In the data rows, the value 128 means zero.
Some points:
Array([ 98, 116, 116,  97, 113, 137, 109,  95, 140, 109,  97, 111,  63,
       158, 102, 130,  99, 112,  82, 123, 110, 159, 147, 140, 121, 144,
        97, 127, 148, 127, 140, 129, 151])
Array([123, 120, 114, 124, 121, 132, 100, 134, 117, 110, 134, 135, 165,
       102, 115, 144, 127,  99, 120, 137, 165, 143, 148, 130, 128, 149,
       122, 145, 123, 111, 116, 109, 104])
Array([116, 111, 132, 127, 137, 159, 110, 117, 116, 163, 106, 175, 107,
        70, 119, 133,  96, 122, 129, 121,  87, 130, 114, 146, 101, 130,
       175, 155, 119,  97, 189, 155, 125])
Array([164, 113, 107, 136,  77, 106, 171, 114, 153, 133, 104, 132, 149,
       125, 163, 116, 124, 142, 140,  96, 109, 132, 111, 121, 143, 131,
       114, 120, 129, 119, 139, 140,  90])
Array([117, 201, 112, 105, 116, 126, 116, 191, 109, 128, 127,  87,  96,
       134, 137, 117, 118, 203, 134, 110, 180,  96, 128, 159, 133, 165,
       154, 125, 144,  94, 107, 116, 111])
Array([133, 103,  89, 107, 123, 139, 143, 109,  90, 118, 160, 125, 129,
       114, 128, 137, 149, 131, 111, 129, 131,  89, 110, 137, 130, 103,
       105, 111, 116, 140, 151, 159, 128])
Array([132, 116, 189, 112, 147, 137, 136, 104, 113, 133, 121, 174, 197,
       170, 126, 119, 125, 135, 109, 131, 159, 113, 120, 153, 150, 146,
       139, 149, 119, 115, 118, 144, 135])
Array([123, 153, 175, 102, 123, 174, 136,  92, 123, 109, 121, 177, 186,
       143, 121, 108, 125, 119, 106, 114, 125, 142, 130, 125, 128, 111,
       116, 138, 112, 134, 118, 105, 109])
Array([161, 133, 127, 163, 159, 133, 121, 151, 187, 186, 168, 133, 119,
       136, 125, 122,  92, 131, 115, 142, 114, 103, 101, 136, 149, 117,
       112, 137, 110, 127, 103, 122, 116])
Array([120, 146, 125, 106, 122,  73, 109,  95, 115, 122, 143, 115, 129,
       111, 119, 162, 142, 154,  84, 109, 100,  97, 121,  94, 117, 147,
       166, 119, 138, 149, 180, 124, 111])
Array([106, 120, 161, 125, 100, 156, 125, 154, 128, 124, 109, 170, 132,
       116, 123, 139, 149, 128, 104, 122, 127, 159, 152, 154, 120, 119,
       178, 131, 124, 135, 109, 107, 116])
Array([ 95, 119, 117, 134, 108, 114, 111, 130,  94, 133, 114,  99, 127,
       126, 121, 139, 117, 111, 100, 137,  97, 132, 142, 131, 128, 117,
       110, 147, 124, 122, 100, 112, 130])
Array([ 97, 109, 157, 127, 144, 145, 158, 131, 122, 147, 123,  94, 120,
        95, 133, 109, 140, 101, 121, 130, 103, 119, 126, 112, 130, 140,
       110,  91, 135, 107,  93, 134, 118])
Array([102,  98, 129, 136, 202, 112, 101, 125, 126, 115, 119, 105, 200,
       169, 139, 110, 106, 137, 118, 124, 151, 145, 143,  95,  88,  91,
       109,  85, 159, 101, 140, 134, 120])
Array([120, 167, 126, 159, 139,  87, 130, 172, 108, 132, 124, 111, 126,
       165, 111, 134, 130,  68, 120, 121, 146, 127, 181, 147, 106, 138,
       124, 135, 154, 129, 125, 118,  79])
Array([155,  76, 130,  90,  93, 120, 162, 149, 163, 163, 125, 105, 142,
       129, 143, 124, 106, 148, 164, 219, 126, 123, 130, 125, 135, 132,
       134, 121,  92, 209, 139, 100, 131])
Array([173, 128, 131, 103,  87, 104, 139, 128, 187, 102, 132, 107, 135,
       124, 161, 128, 164,  86, 177, 106, 130, 142, 123, 134, 163, 126,
       121, 127, 123,  71, 149, 160, 144])
Array([119, 138, 169, 101, 126, 146, 113, 108, 121, 121, 115, 165, 174,
       150, 126, 116, 127, 127, 114, 114, 137, 143, 146, 134, 132, 135,
       131, 134,  97, 138, 124, 103, 115])
Array([104, 123, 157, 113, 115, 129, 123, 140, 114, 102, 139, 163,  99,
       130, 106, 139, 126, 123, 146, 131, 122, 152,  87, 170,  83,  92,
       143, 116, 101, 115, 112, 101, 107])
Array([108, 108, 101, 130, 113, 113, 120, 119,  82, 126, 122, 106, 135,
       124, 139, 139, 121, 122,  94, 115,  91, 132, 113, 141, 132, 119,
       111, 156, 126, 122,  91, 131, 142])
Array([143, 149, 114, 128, 141, 119, 142, 107, 144, 123, 134, 128,  99,
       128, 153, 118, 163, 136, 101, 138, 134, 104, 135, 117,  91,  93,
       132, 117,  97, 123, 111, 119, 166])
Array([111, 123, 128, 134, 125, 165, 130, 121, 113, 130, 116, 105, 116,
       122,  65, 112,  99, 122, 154, 113, 110, 117, 127, 122, 162,  76,
       191, 142, 116, 110, 184, 139, 129])
Array([157, 109, 117, 112, 133, 115, 121, 136, 155, 108, 143, 123, 110,
       120, 141, 102, 153,  87, 158,  76, 117, 119, 128, 112, 133, 128,
       123, 113, 110, 118, 117, 132, 136])
Array([162, 160, 105,  95, 114, 112, 139, 139, 115,  97, 125, 105, 120,
        85, 101, 124,  68, 175, 124, 110, 151, 115, 132, 158, 116, 145,
       140, 116, 168, 145, 100, 137, 119])
Array([118,  86, 115, 130, 111, 177, 107, 120, 128, 122, 126, 131, 118,
       167, 134, 135, 133, 130, 118, 126, 169, 160, 109, 141, 115, 164,
       161, 151, 157, 125, 119, 104, 102])
Array([122, 128, 140, 126, 119, 152, 123, 122, 122, 124, 128, 134,  93,
       143, 110, 181, 111, 122,  95, 126, 176, 193, 103,  49, 120, 144,
       136, 141,  86, 130, 103, 186, 105])
Array([121, 128, 147, 136, 124, 151, 123, 118,  64, 149, 114, 121, 103,
       113, 149, 118,  91, 109, 164, 121, 104, 140, 136, 124, 166, 115,
       156,  91, 114, 108, 164, 141, 127])
Array([113, 105, 141, 140, 102, 134, 140, 179, 136, 133, 156, 168, 131,
       143, 141, 147, 142, 100, 105, 115, 181, 129, 191, 152, 135, 131,
       195, 140, 185, 149, 128, 133, 136])
Array([ 91, 134, 117, 117, 168, 100, 138, 108, 175, 134, 123, 128, 125,
       119, 132, 129, 148, 115, 201, 131, 112, 137, 112, 122, 173, 120,
       143, 139, 158, 157,  86, 151, 133])
Array([113, 143,  97, 143, 103, 172, 143, 119, 127, 138,  98, 115, 142,
       113, 123, 121, 152,  96, 172, 150, 130,  99, 137, 124, 116, 122,
        94, 125, 128, 149, 153, 178, 120])
Array([121, 109,  93, 101, 134, 149, 157, 137,  80, 148, 148,  92, 117,
       120, 125, 126, 143, 119, 122,  96, 112, 138, 122, 118, 123, 106,
       120, 151,  97, 134, 145, 126, 123])
Array([125, 144, 117, 127,  91, 104, 129, 132, 130, 134, 135, 125, 106,
       120, 144, 104, 126, 136,  95, 138, 138, 123, 122, 104, 139,  86,
        99, 128, 121, 141, 148,  94, 137])
Array([184, 159, 119, 182,  97, 137, 127,  83,  99, 140, 176, 136, 125,
       133,  72, 135, 178, 200, 129, 136, 113, 138, 148, 125, 130, 137,
       103,  86, 132, 122, 103, 113, 173])
Array([133, 131, 128, 160, 151, 123, 139,  94, 168, 161, 132, 116, 110,
       116, 143, 119, 120, 128, 130, 124, 124, 120, 127, 107, 119, 122,
       122, 123, 141, 154, 121,  78,  87])
Array([ 97, 138,  86, 111, 120, 109, 101, 126, 138, 131, 120, 148, 122,
       123, 142, 109, 144, 106, 177, 126, 110, 116, 134, 107, 145, 129,
       117, 109, 101, 156, 121, 136, 114])
Array([137, 187, 112, 167, 175, 144,  92, 142, 198, 144, 185, 108, 155,
       122, 153, 146, 104, 135,  89, 141, 109, 144, 111, 177, 129, 101,
       124, 108,  98, 149, 136, 143, 141])
Array([138, 117, 113, 126, 130, 100, 134, 100, 131, 132, 121, 132, 107,
       111, 130,  87, 129, 120,  92, 150, 129, 106, 125, 118, 120, 107,
       127, 110, 121, 113,  93, 146, 151])
Array([114, 110, 130, 116, 165, 106, 145, 182, 111, 137, 116, 173, 165,
       180, 110, 161, 111, 135, 136, 100, 148, 140, 177, 139, 115, 120,
        95, 109, 132, 124, 142, 116, 140])
Array([ 72, 146, 121, 116, 132, 122, 178, 123, 169, 143, 122, 126, 118,
       123, 143, 123, 158, 125, 180, 141, 121, 142, 117, 125, 151, 125,
       111, 126, 145, 109, 131, 155, 122])
Array([147, 131, 121, 100, 115, 134, 116, 155, 122, 106, 129,  97, 141,
       134,  91, 133, 139, 124, 100, 145,  68,  95,  99, 109, 101, 158,
       144, 121, 153, 114, 138, 120, 143])
Array([126, 115, 158, 113, 155, 113, 122, 114, 112, 128, 114, 132, 161,
       107, 103, 166, 121, 116, 119, 137, 182, 134, 153, 140, 131, 125,
       111, 136, 109, 109, 124, 111, 124])
Array([167, 123, 122, 194, 198, 138, 142, 174, 148,  61,  79, 139, 109,
       124, 157, 123, 124, 165,  95, 151, 101, 114, 120, 117, 163, 125,
       122, 135, 101, 141, 121, 139, 129])
These points spread out most along one direction. Take the direction at right angles to it along which they spread out most. Go by this last direction. For each point below, how far along it does it lie, from 0 to 99? 50 is the average, and the first point above lies past it. One standard deviation of the points above along it is 16.
Array([204, 182, 144,  98, 128, 128, 102, 192,  87, 143, 120, 135, 122,
       110, 114, 112, 159, 145, 115, 176, 121, 153,  79, 107, 127, 123,
        96, 119, 203, 165, 171, 112, 169]) 31
Array([120, 147,  87, 118, 127, 168, 138, 113, 122, 132, 118, 157, 116,
       188, 138, 168, 116,  95, 128, 127, 161, 127, 107, 118, 129, 198,
       169, 135, 150, 124, 126, 106, 164]) 54
Array([154,  97, 123, 154, 193, 131, 128, 103, 149,  94, 112, 118,  98,
       107, 157, 143, 145, 124, 155, 125, 121, 117, 130, 123, 162, 129,
       122, 129, 136, 128, 119,  73, 119]) 43
Array([128, 129, 190, 143,  98, 129, 108, 105,  93,  96, 133, 154, 114,
       161, 139, 154,  94, 115, 164, 131, 134, 118,  83, 129, 100,  84,
       123, 125, 124, 129,  98, 139, 128]) 57
Array([ 89, 148, 143, 190, 149,  87, 133, 114, 103, 121, 125,  91, 148,
       105, 109,  73, 119, 104, 124, 108, 170, 142,  98, 159, 105, 201,
       131, 157, 101, 143, 141, 118, 191]) 43
Array([182, 119, 131, 137, 127, 128, 129, 117, 190, 147,  73, 107, 125,
       120, 163, 139, 176, 169, 140, 103, 122, 134, 142, 125,  92, 111,
       138, 146, 119, 115, 104, 131, 172]) 39
Array([150, 174, 134, 128, 125, 128, 128, 125, 109, 105, 237, 129, 123,
       113, 141, 113, 100, 190, 143, 172,  92, 130, 208,  95, 115, 179,
       139, 182, 164, 108, 129, 137, 148]) 28
Array([ 75, 112, 169, 120, 104, 152, 107, 141, 148, 127, 129, 114, 116,
       112, 145, 139, 121, 139, 177,  89, 110,  92, 124, 113, 135, 135,
        77, 117, 131, 143, 129, 164, 132]) 67
Array([116, 115, 108, 160, 124, 110, 143, 127, 149, 143, 147, 125, 130,
       111, 130, 117, 108, 129, 115, 141, 117, 123, 104, 123, 144, 116,
       109, 116, 122, 116, 126,  85, 117]) 40
Array([122,  89, 121, 143, 110, 103, 108, 154, 120, 121, 114, 164, 163,
       151, 109, 125, 112, 117, 115, 135, 147, 113, 145, 146, 135, 143,
       128, 140, 154, 109, 111, 141, 128]) 47
Array([167,  99, 130, 122, 132, 100, 138, 107, 121, 155, 131, 115, 106,
       151, 118, 119, 197, 156, 163, 156, 138, 135, 129, 154, 131, 132,
       116, 134, 111, 161, 195, 179,  78]) 60
